J: 3.81	-7.63	1.76	-0.55	3.69	1.46	5.40	-2.34	-7.00	-0.48
D: 1.91	3.76	-0.58	-1.22	0.45	0.77	-1.40	1.85	-5.09	1.32
R: 0.38	-3.38	0.43	0.58	1.81	0.07	2.31	1.38	-3.55	-0.01
T: -1.11	-1.41	-0.11	1.11	1.07	0.43	0.92	-0.45	-2.04	0.30
Y: 0.78	0.77	-0.42	0.71	0.05	-0.95	-0.40	2.52	1.37	0.38
W: 0.71	5.58	-0.28	-3.29	0.67	-4.61	-1.84	-0.79	-8.73	1.80
M: 4.67	3.84	0.02	-2.80	0.49	-3.01	-1.17	0.71	-7.87	1.20
X: -2.44	0.71	-0.09	0.45	-2.80	3.22	-1.68	-3.45	-0.69	-1.29
Q: -4.14	1.34	-0.43	1.25	-3.50	3.32	-2.40	-2.29	1.02	-1.45
B: -2.69	1.08	-0.49	1.04	-1.41	0.78	-1.32	0.88	-0.45	-0.29
common Y X: 
0.71
common R Y: 
0.38
common R T: 
0.43
common Y D: 
0.77
common X W: 
0.71
common W M: 
0.71

L: -1.71	-3.59	-1.78	5.47
N: -1.79	-3.61	5.55	7.68
K: -1.79	-3.59	-3.62	-1.79
Z: 5.47	-3.61	-2.93	7.66
common Z L: 
5.47
common N K: 
-1.79
common L Z: 
5.47
common N Z: 
-3.61

nugid: -2.55	-2.34	5.99	0.25	2.93	-2.30	-5.81	2.47	4.27	-4.52	-3.27	-2.33	-4.56	2.90	1.95
nuvog: -2.05	-3.29	1.47	1.43	2.82	-4.08	-4.53	3.47	1.82	-1.52	-0.67	-3.32	-3.60	4.55	7.09
neb: -2.22	-2.54	5.99	0.35	3.13	-2.54	-5.66	2.86	-0.42	-5.14	-3.05	-2.26	-4.57	2.78	1.78
Fudim: -2.55	-2.34	5.99	0.25	2.93	-2.30	-5.48	2.47	0.09	-4.52	3.99	-2.33	-4.56	2.90	1.95
suseb: -2.33	-2.49	6.09	0.30	3.05	-2.51	0.35	2.69	-0.24	-4.94	-3.23	-2.34	-4.63	2.83	1.79
nonem: -2.21	-3.26	1.44	1.27	4.28	-3.99	-4.86	3.60	1.41	-1.57	-0.60	-3.36	-3.51	4.60	6.75
kif: -3.05	-2.93	1.58	0.66	2.75	-3.23	-6.40	4.09	-0.22	-2.33	-0.48	-3.75	-2.34	4.58	4.82
viz: -2.07	-3.49	2.17	1.01	2.63	-3.57	-4.88	3.68	1.60	-2.36	-0.85	-3.59	-4.02	3.99	6.74
tude: -2.22	-2.54	5.99	0.35	3.13	-2.54	-5.66	4.37	-1.16	-2.40	-0.75	-4.08	-2.51	4.28	6.14
bili: -2.22	-2.54	5.99	0.35	3.13	-2.54	-5.66	4.37	-1.16	-2.40	-0.75	-4.08	-2.51	4.28	3.03
gepo: -2.21	-2.92	4.51	0.51	2.78	-2.34	-6.29	3.63	-0.27	-4.56	-1.63	-2.75	-3.83	3.00	3.16
common nugid tude: 
5.99
common viz Fudim: 
3.99
common bili nonem: 
4.28
which: -3.05	-2.93	1.58	0.66	2.75	-3.23	-6.40	4.09	-0.22	-2.33	-0.48	-3.75	-2.34	4.58	4.82
kif

E: -0.51	-1.00	3.29	-0.52	-0.51
F: -1.01	-1.00	-0.99	1.60	-1.00
C: 1.29	-0.99	3.29	-0.52	-0.52
common F E: 
-1.00
common C F: 
-0.99
which: 1.29	-0.99	3.29	-0.52	-0.52
C
common E F: 
-1.00
common F C: 
-0.99
which: -0.51	-1.00	3.29	-0.52	-0.51
E

pib: -0.19	-0.43	0.26	0.17	0.17	0.39	-0.94	-0.08	-2.37	-0.01	0.29	0.31	0.53	0.40	1.20	0.81	-0.67	-0.57	0.02	0.15	-0.17	-0.37	0.22	0.16	-0.87	0.13	0.41	-0.33	-0.46	0.24	-0.61	-0.39	-0.68	0.85	2.34	-0.12	-3.24	0.27	-0.08	1.37	-1.00	0.61	-0.20	-0.34	0.26	2.73	-0.13	-0.54	-0.07	0.52	-0.07	0.38	0.28	-0.71	-0.63	-0.06	0.09	-0.88	0.82	0.17
viru: -0.19	-0.43	0.64	0.17	0.17	3.31	-0.94	0.94	0.49	0.96	3.09	0.31	0.66	0.40	-3.34	0.81	-0.67	0.30	-0.23	0.15	-0.17	-5.17	0.22	0.16	-1.28	0.13	0.41	2.31	-0.46	0.24	0.80	-0.87	-1.26	0.11	-1.01	-1.07	1.15	-0.88	-0.08	2.07	0.86	0.78	-1.32	5.67	0.26	0.99	-0.13	-0.54	7.78	3.37	-0.09	0.12	-4.46	-0.71	0.18	-0.06	0.09	-0.88	0.82	0.17
veve: -0.19	-0.43	0.64	0.17	0.17	0.39	-0.94	-0.08	0.49	-0.01	0.29	0.31	0.53	0.40	1.20	0.81	-0.67	-0.57	0.02	0.28	-0.17	-0.37	0.22	0.16	-0.87	0.13	0.41	-0.33	-0.46	0.24	-0.61	-0.39	-0.60	0.85	-1.01	-0.12	-0.27	0.27	-0.08	1.37	-1.00	0.33	-0.20	-0.34	0.26	0.99	-0.13	-0.54	-0.07	0.52	-0.07	0.12	0.28	-0.71	0.18	-0.06	0.09	-0.88	0.82	0.17
zorak: -0.19	-0.43	0.64	0.17	0.17	0.39	-0.94	-0.08	1.34	0.53	0.29	0.31	-0.22	0.40	4.88	0.81	-0.67	-0.57	0.02	0.15	-0.17	-0.37	0.22	0.16	-0.87	0.13	0.41	-0.33	-0.46	0.24	-0.61	-0.39	1.25	0.85	-1.01	-0.12	-0.27	0.27	-0.08	1.37	-1.00	0.33	0.20	-0.84	0.26	0.99	-0.13	1.00	-0.07	0.52	-0.07	0.12	0.28	-0.71	0.18	-0.06	0.09	0.46	0.82	-1.04
bor: -0.19	-0.43	-0.64	0.17	0.17	0.39	0.16	-0.08	0.49	-0.01	0.29	0.31	0.53	0.37	1.20	-2.65	-0.67	2.33	0.02	0.15	-0.17	-0.48	0.22	0.16	-0.39	0.13	-1.01	-0.33	-0.46	1.73	1.73	-0.39	-0.60	-1.99	1.95	-0.12	-1.52	-1.66	-0.08	2.50	-1.00	-0.35	-0.20	-0.34	0.26	0.39	-0.13	-0.54	-0.07	0.45	-0.07	0.12	0.28	-0.39	-2.37	2.97	1.40	1.25	0.82	0.17
zuvom: -0.19	-0.43	0.64	0.17	0.17	0.39	-0.94	-0.08	0.49	-0.01	0.29	0.31	0.53	0.40	1.20	0.81	-0.67	-0.57	0.02	0.15	-0.17	-0.37	0.22	0.16	-0.87	0.13	0.41	-0.33	-0.46	0.24	-0.61	-0.39	-0.60	0.85	-1.01	-0.12	-0.27	0.27	-0.08	1.37	-1.00	0.33	-0.20	-0.34	0.26	0.99	-0.13	-0.54	-0.07	0.52	-0.07	0.12	0.28	-0.71	0.18	-0.06	0.09	-0.88	0.82	0.17
sifeg: -0.19	-0.43	0.64	0.17	0.17	0.39	-0.94	-0.08	0.49	-0.01	0.29	0.31	0.53	0.40	1.20	0.81	-0.67	-0.57	0.02	0.15	-0.17	-0.37	0.22	0.16	0.27	0.13	0.41	-0.33	-0.46	0.24	-0.61	-0.39	-0.60	0.85	-1.01	-0.12	-0.27	0.27	-0.08	0.55	-1.00	0.33	-0.20	-0.34	0.26	0.99	-0.13	-0.54	-0.07	0.52	-0.07	0.12	0.28	-0.71	0.18	-0.06	0.09	-0.88	0.82	0.17
kifu: -0.19	-0.43	0.64	0.17	0.17	0.39	-0.94	-0.08	-0.05	-0.01	-0.09	0.31	0.53	0.40	1.20	1.87	-0.67	-1.50	0.02	0.15	-0.17	0.66	0.22	0.16	-0.87	0.13	0.62	-0.33	-0.46	-1.59	-1.16	-0.39	-0.60	2.01	-1.77	-0.12	0.76	1.83	-0.08	-2.13	-1.00	0.48	-0.20	-0.47	-1.14	0.99	-0.13	-0.54	-0.07	0.52	-0.07	0.12	0.28	-0.71	-0.35	-3.17	-0.87	-0.88	0.82	0.17
Raza: 2.95	-0.43	2.25	0.17	0.17	2.29	-0.94	0.03	0.49	-2.07	0.29	0.31	0.53	0.86	1.73	0.81	-3.39	3.44	0.02	-1.88	-0.17	-0.37	0.22	0.16	-0.87	0.49	-1.69	1.24	-0.33	0.24	-0.61	-0.39	-0.60	0.34	-1.01	-1.31	-0.27	0.27	-0.08	1.60	-1.00	0.33	-0.20	-0.34	0.26	0.99	-0.13	-1.12	-0.07	0.52	-0.07	0.12	0.28	-0.71	0.18	-0.06	0.09	-1.02	0.82	1.12
pivur: -0.19	-0.43	0.64	0.17	0.17	0.39	-0.94	-0.08	0.49	-0.01	0.29	0.31	0.53	0.40	1.20	0.81	-0.67	-0.57	0.02	0.15	-0.17	-0.37	0.22	0.16	-0.87	0.13	0.41	-0.33	-0.46	-0.17	-0.61	-0.39	-0.60	0.85	-1.01	-0.12	-0.27	0.27	-0.08	1.37	-1.00	0.33	-0.20	-0.27	0.26	0.99	-0.13	-0.54	-0.07	0.52	-0.07	0.12	0.28	0.60	0.18	-0.06	0.09	-0.88	0.82	0.17
Reve: -0.19	-0.43	-1.00	0.17	0.59	0.39	-0.94	-0.38	-5.63	-0.01	0.29	0.31	0.53	0.40	1.20	0.81	-0.67	-0.57	0.02	0.92	-0.17	-0.37	0.22	0.16	-0.87	0.13	-0.77	-0.33	-0.86	0.24	-1.66	-0.39	-2.36	1.49	5.43	-0.12	-6.74	1.94	1.24	1.37	-2.72	2.24	-0.20	-0.34	0.26	6.37	-0.77	-1.55	-0.07	0.52	1.04	1.50	0.28	-0.71	-2.38	-0.28	0.09	-0.88	0.82	0.38
duvu: -0.19	0.42	0.64	0.17	1.08	0.39	-0.94	-0.08	0.49	-0.01	0.29	0.85	0.53	0.23	1.20	0.81	-0.67	-1.44	0.02	0.15	-0.17	-1.54	0.21	0.16	-0.87	-0.06	0.74	0.97	-0.46	0.24	-0.61	-0.39	-0.60	0.43	-1.01	-1.06	-0.27	0.27	-0.08	1.37	-1.00	-0.19	-0.20	-0.34	-1.19	1.46	-0.13	-1.15	-0.07	0.52	-0.07	-0.36	0.28	-0.71	0.18	4.08	0.09	-0.88	3.48	0.17
which: -0.19	-0.43	0.64	0.17	0.17	0.39	-0.94	-0.08	0.49	-0.01	0.29	0.31	0.53	0.40	1.20	0.81	-0.67	-0.57	0.02	0.15	-0.17	-0.37	0.22	0.16	0.27	0.13	0.41	-0.33	-0.46	0.24	-0.61	-0.39	-0.60	0.85	-1.01	-0.12	-0.27	0.27	-0.08	0.55	-1.00	0.33	-0.20	-0.34	0.26	0.99	-0.13	-0.54	-0.07	0.52	-0.07	0.12	0.28	-0.71	0.18	-0.06	0.09	-0.88	0.82	0.17
sifeg
which: -0.19	-0.43	0.64	0.17	0.17	0.39	-0.94	-0.08	0.49	-0.01	0.29	0.31	0.53	0.40	1.20	0.81	-0.67	-0.57	0.02	0.15	-0.17	-0.37	0.22	0.16	-0.87	0.13	0.41	-0.33	-0.46	0.24	-0.61	-0.39	-0.60	0.85	-1.01	-0.12	-0.27	0.27	-0.08	1.37	-1.00	0.33	-0.20	-0.34	0.26	0.99	-0.13	-0.54	-0.07	0.52	-0.07	0.12	0.28	-0.71	0.18	-0.06	0.09	-0.88	0.82	0.17
zuvom

nak: 6.82	4.29	-3.40	5.36	-3.85	3.72	-0.09	0.92	-2.24	5.49	-2.39	0.00	6.46	-2.42	-0.24	-1.06	-4.34	2.01	-5.41	-2.90	-4.77	-5.91	-0.15	4.53	-2.17	-4.33	-2.35	2.40
Rovuz: 7.11	1.61	-2.38	7.44	-3.38	6.57	2.93	1.61	-3.14	2.10	-4.33	-0.87	3.63	-0.08	2.26	-2.95	2.78	1.47	-4.02	-0.42	-6.96	-3.52	3.58	4.27	-1.61	-2.16	-3.42	2.68
kipom: -2.27	-1.08	-6.48	-2.48	3.58	3.07	-3.56	-2.53	1.83	1.42	-2.39	-2.49	0.09	-1.45	-5.25	7.58	0.15	-3.79	3.38	0.41	-5.10	5.25	0.65	5.39	-3.74	-4.55	-5.56	-2.11
vuro: -4.62	-4.74	5.56	0.75	1.05	3.85	2.03	7.13	2.43	-0.20	5.12	-4.73	1.50	-0.67	3.09	-1.60	-0.08	-5.24	-2.48	1.56	-9.04	-1.33	5.17	1.93	-3.07	2.96	-0.06	0.08
Norim: -4.33	-5.71	5.81	1.21	2.47	2.82	3.69	6.44	2.13	1.96	4.91	-5.98	1.08	-5.25	1.93	-2.41	1.41	-5.60	-2.02	1.73	-8.71	-2.32	-0.95	0.89	-0.82	1.93	2.48	-1.83
Tiso: 5.35	6.48	-3.92	5.36	-3.06	1.00	-3.26	2.07	-0.13	7.11	-1.32	-0.37	7.02	-3.69	-0.91	-2.41	5.40	1.47	-5.10	-1.25	-4.22	-4.51	-0.81	4.44	-1.27	0.40	-2.35	0.08
fuv: -4.33	-5.71	5.81	1.21	2.47	-0.24	-0.09	6.44	2.13	1.96	4.91	-5.98	1.08	-5.25	1.93	-2.41	1.41	-5.60	-2.02	1.73	-8.71	-2.32	-0.95	0.89	-0.82	1.93	2.48	-1.83
mige: -0.81	-1.81	-2.89	-4.33	-0.21	5.02	0.97	-3.45	-0.88	1.96	1.04	-0.62	4.05	-0.86	-3.91	8.93	2.89	-2.52	-1.87	-6.54	-4.33	-3.92	-0.55	4.36	-7.00	-2.85	-2.08	3.91
common mige nak: 
-4.33
common Tiso kipom: 
-5.10

didog: -0.66	-0.03	-2.71	1.85	1.85	-2.26	-0.86	0.92
bubi: 1.70	0.45	-0.03	-0.31	0.50	1.17	0.33	1.00
Kisu: 7.05	5.13	-1.78	-0.89	2.09	-1.34	-5.03	-0.34
liku: -5.02	0.71	-2.16	0.30	-1.83	-2.52	-1.02	1.59
Lasef: -2.65	-3.39	-1.07	-5.03	-1.64	-6.83	3.19	-0.52
Seb: 1.16	1.85	-2.74	4.68	4.45	-6.15	-2.30	-2.00
kav: -1.83	-3.85	-1.53	-6.16	-4.81	-0.52	-0.90	0.33
rakap: -1.83	-3.85	-1.53	-6.16	1.84	-0.19	1.17	3.99
vavep: 7.05	5.13	1.84	-0.89	0.70	-1.82	-5.03	6.64
common Seb didog: 
1.85
common Kisu Lasef: 
-5.03
which: -0.66	-0.03	-2.71	1.85	1.85	-2.26	-0.86	0.92
didog
common didog Seb: 
1.85
common rakap liku: 
-1.83
common rakap vavep: 
1.84
common rakap bubi: 
1.17

